Families of rows that turns and mirrors carry onto each other, the same ones carrying the whole set onto itself: the rest of each named row's family, in list order
3 families of 6 rows
B: [-18  -9  59 -36  21  -2   9 -23  18  -4  19   1  -2 -12 -16 -17   8   5
 -19 -25   9]
G: [ 31 -30  31 -11  35  -6   5  23  15 -11  32  16  -5  28 -27  -4   6 -27
 -23 -11 -22]
L: [ -1  -3  18  -9  31  10   1  23   9 -18  32  -3 -19  24 -27   7  12 -50
 -32  -1 -10]
H: [ -7   5  57 -34  18  11  20   2   5 -24  -4  -2   7 -27 -29 -18   7   8
 -30 -12   3]
U: [  4 -10   8 -10  34  -6  21  19  -8 -33  10   2   1  32  -4 -20  -5  25
 -19  25  -9]
W: [ 15   0   4 -26  62   0  13  18  14 -14  11  18   1  22  -6 -39  -7  -2
 -22   8 -11]
A: [-15  -1  30 -29  11  39  -1  -3  22 -53   5  31 -29 -11 -16   1  -4  14
 -27   0  -3]
S: [ 15   2  13 -16   2  40  14   7  17  18  32  36  11  31 -27 -22  29  16
 -29   1  23]
V: [ -5 -21  30 -25  52  10   9  26  15   6  28   6   4  29 -33  -4  20 -37
 -22  -5 -13]
R: [ 17  26  41 -46  -1  29  -5  22   9 -11  42  -2   4  49   6  14  20  14
 -26   0   0]
C: [-16  23  36 -54   0  27   2  37   6 -20  43   8  14  26  -4  26   4   1
 -31  -4  16]
J: [-19 -18  53  -9  10  41 -21  14  27 -39   3  43 -10  20  -1  -1   1  10
 -16  -8  -4]
Z: [-12   1  20 -39  11  41   1  11  10   0  63  30  -6  38  -3 -23  27   9
 -38  -3  27]
K: [-21   4  35 -15   4  29 -13 -11  18 -54  -7  35  -2  21  -7  12  14  16
 -24  12   2]
Y: [ -2   8  59 -10   8  16  14 -25  18 -35  19   7  15 -10 -25 -10   9  19
 -33 -18 -10]
X: [ 18 -11  19  -3  36 -12  27   4   1 -13   5  32  12  18  -2 -25 -12   1
 -18  22   1]
D: [ 15  27  41 -67  14  24  17  22  20 -28  23   9  23  33  -2   9   5  -1
 -45   0  19]
E: [  4  -4  29 -15   1  25   4  22  21  12  34  33 -15  46   0 -15  45   5
 -28   7  26]

Which other rows belong to the same family as Y? G, W, A, R, Z
Which other rows belong to the same family as B? L, U, S, J, D

Families of rows that turns and mirrors carry onto each other, the same ones carrying the whole set onto itself: the rest of each named row's family, in list order
5 families of 6 rows
Tus: [ 16  19  12  36  15 -18 -11 -31 -31 -16   7  18  26  13]
Somo: [ 20  16  11   1  37 -13  -9  -7  11  -9  27  37   2   7]
gofib: [-13  19  -8  22  13  17 -34  -2  11  26  31  26  38  21]
Mepa: [-34   5 -13   5  14  32 -17   5 -16   1  -5  25  49  16]
sozu: [-28   9 -23   7   9  31  -9   1 -20   1 -16  26  36  12]
bapeb: [  7   4 -22  16  25 -27  -1  -8 -21 -46  -6  38  31  20]
zaf: [-14  14 -29  -7   5  32 -32  22   6 -25  18  49  40   8]
zore: [ 22   9   9  46  10  -7 -14 -22 -29  -1   1  21  38  17]
fetik: [ 35  32   7  15  21  -1 -24   4   9 -24  29  35  -1  12]
zud: [ -7  20 -18   2  14  38 -17  -7 -30  10 -12  27  32  -1]
rit: [-10  18 -46  15  10  14 -51  11  -4 -35  15  37  43   2]
nat: [ 33  38   5  13  20 -17 -16 -15  -4 -27  31  39   7  10]
mide: [-11  13 -15   4  20  -2 -30   9  11  26  37  26  29  11]
vegak: [ 36  28   0   6  27 -10 -12  -6   6 -27  31  44   2  16]
Kelet: [ 25  16  13  40  19   0 -15 -32 -27 -11   8  18  27  18]
bege: [  5  18 -25  10  30 -25  -3   5 -17 -41 -13  45  28  23]
zol: [-18  18 -36   3  -3  23 -29  18 -13 -43  18  37  34   0]
bas: [  2   8 -24  23  34 -29 -23 -13  -5 -49   3  48  42  14]
sef: [-12  21  -4  14  12  29 -39   3  10  16  34  33  47  18]
muto: [  7  16 -14   1  19 -29  -8  -2  -6 -47   4  58  39  22]
Lizus: [ -3  11  -9  24   5  18 -34 -10  14  17  46  29  36  18]
pogug: [ 23  37  27   7  24  -2 -20  -9   7 -18  29  35  10  17]
befu: [ -7  20 -41   6   2  26 -38  17  11 -27  21  50  33   6]
bureb: [ 11   4  19  33   3  -2 -13 -24 -32 -24  -5  21  42  13]
lud: [-29  10 -24   8  17  24  -3 -14 -21   5 -10  28  42  22]
Kipev: [ 10  16 -17   9  17 -31   0 -10 -23 -46   0  41  21  11]
Rerab: [ -7  28 -13  11   5   6 -32   5   7  14  54  39  40  15]
voti: [-11  20 -38  -1  10  31 -30  10   9 -41  18  43  22   7]
miduf: [-30  26  -8   8  16  27  -9  -6 -32  10   1  17  38  16]
Kel: [ 26  11  10  30  17  15 -14 -34 -31 -18  -5  32  31  -1]

Which other rows belong to the same family as Somo? zud, rit, mide, bas, Kel
Which other rows belong to the same family as bege? zore, fetik, Lizus, lud, voti
Which other rows belong to the same family as Rerab? zol, muto, pogug, bureb, miduf
Which other rows belong to the same family as Kelet? gofib, sozu, bapeb, vegak, befu

